[[126 119 119 113]
 [128 119 117 114]
 [138 120 111 130]
 [118 124 136 114]
 [125 142 150 137]
 [119 134 153 126]
 [118 126 140 115]]
:
[[119 134 153 126]
 [125 142 150 137]
 [118 126 140 115]
 [118 124 136 114]
 [126 119 119 113]
 [128 119 117 114]
 [138 120 111 130]]

[[130 124 115 133 128 132 125 141 117 128 136 125 117 115 128 134]
 [110 117 127 128 123 122 127 137 131 127 132 130 133 127 115 139]
 [101 134 124 126 123 117 125 129 123 126 129 129 156 150 105 142]]
:
[[110 117 127 128 123 122 127 137 131 127 132 130 133 127 115 139]
 [101 134 124 126 123 117 125 129 123 126 129 129 156 150 105 142]
 [130 124 115 133 128 132 125 141 117 128 136 125 117 115 128 134]]

[[116 114 141 140]
 [116 116 147 151]
 [117 105 146 150]
 [115 120 138 135]]
:
[[116 116 147 151]
 [117 105 146 150]
 [116 114 141 140]
 [115 120 138 135]]

[[115 134 136 125 122 136 118 126 135 129 142 130 128 150]
 [120 130 142 138 124 130 122 127 131 130 120 115 150 138]
 [115 135 118 121 121 141 119 125 137 128 133 137 111 123]]
:
[[120 130 142 138 124 130 122 127 131 130 120 115 150 138]
 [115 134 136 125 122 136 118 126 135 129 142 130 128 150]
 [115 135 118 121 121 141 119 125 137 128 133 137 111 123]]

[[119 132 141 137 111 135 137]
 [120 147 124 127 112 135 138]
 [134 119 131 124 135 123 141]
 [134 122 105 128 139 126 132]]
:
[[119 132 141 137 111 135 137]
 [134 119 131 124 135 123 141]
 [120 147 124 127 112 135 138]
 [134 122 105 128 139 126 132]]

[[113 111 108 114 118 114 106 103 136]
 [117 131 143 137 124 134 145 133  99]
 [109 109 106 111 115 110 101  99 143]
 [120 116 114 119 122 119 114 114 126]
 [123 128 134 131 124 129 137 134 102]]
:
[[117 131 143 137 124 134 145 133  99]
 [123 128 134 131 124 129 137 134 102]
 [120 116 114 119 122 119 114 114 126]
 [113 111 108 114 118 114 106 103 136]
 [109 109 106 111 115 110 101  99 143]]

[[135 151 132]
 [142 118 136]]
:
[[142 118 136]
 [135 151 132]]

[[130 122 143 128 139 140 140 126 131 125 119 114 131 123]
 [123 132 144 127 116 125 136 122 146 134 136 126 134 126]
 [127 134 133 125 119 140 134 127 120 141 132 113 121 137]
 [128 122 151 129 125 129 137 125 139 117 124 130 134 121]
 [112 132 128 130 130 118 124 122 145 130 137 131 137 126]]
:
[[128 122 151 129 125 129 137 125 139 117 124 130 134 121]
 [123 132 144 127 116 125 136 122 146 134 136 126 134 126]
 [130 122 143 128 139 140 140 126 131 125 119 114 131 123]
 [127 134 133 125 119 140 134 127 120 141 132 113 121 137]
 [112 132 128 130 130 118 124 122 145 130 137 131 137 126]]
